In the rows, 128 means zero.
A single turn carries every row of the set below to another of its rows. Some are shown first; where does it send the rows asked next?
N: [137 109 154 125  96 111 114 111 153 129 110 151 164 142 148 120 109]
U: [140 101 141 112 143 111 125 127  85 117 115 146 128 101 126 125 121]
P: [141  99 137 118 138 112 119 124  88 117 105 146 126 102 126 118 121]
Y: [144 139 128 112 114 141 121 174 169 141 135 134 156 128  95 151 148]
Q: [ 87 143 102  96 131 145 131 159 116 118 148 136 135 144 128 164 114]
Z: [129 111  96 101 125 144 131 102 111 118 164 152 106 117 128 123 140]
A: [130 116 102  80 128 131 128 117 108 123 167 154 105 114 123 148 133]
B: [135 148 126 141 126 152 136 169 165 132 122 142 139 144 105 165 141]
W: [135 119 111  94 131 150 131 116 120  99 176 136 105 122 138 126 140]
E: [139 114 136 137  96 114 112  96 135 119 110 156 157 153 131 115 110]
F: [133  90 154 121 108 120 109 111 145 125 102 139 140 148 145 107 108]
C: [139 117 123 116 149 134 124 152 187 127  97 176 143 151 136 127 125]
K: [ 82 146 100 102 129 145 130 159 126 121 141 137 138 142 128 165 121]
H: [126 154 136 114 124 153 142 173 166 112 120 136 140 127  99 156 143]
L: [139 141 131 121 123 144 128 177 163 118 140 128 135 142  90 159 145]
G: [128  99  91 102 140 133 124 110 109 100 165 153 118 115 125 142 132]
T: [140 110 123 117 145 131 122 151 185 122  96 178 135 152 132 118 120]
M: [127 106 145 128 106 103 114 127 143 139 112 156 158 149 145  96 111]

Q moves to C
E moves to W
F moves to A
And these:
G moves to H
L moves to N
K moves to T

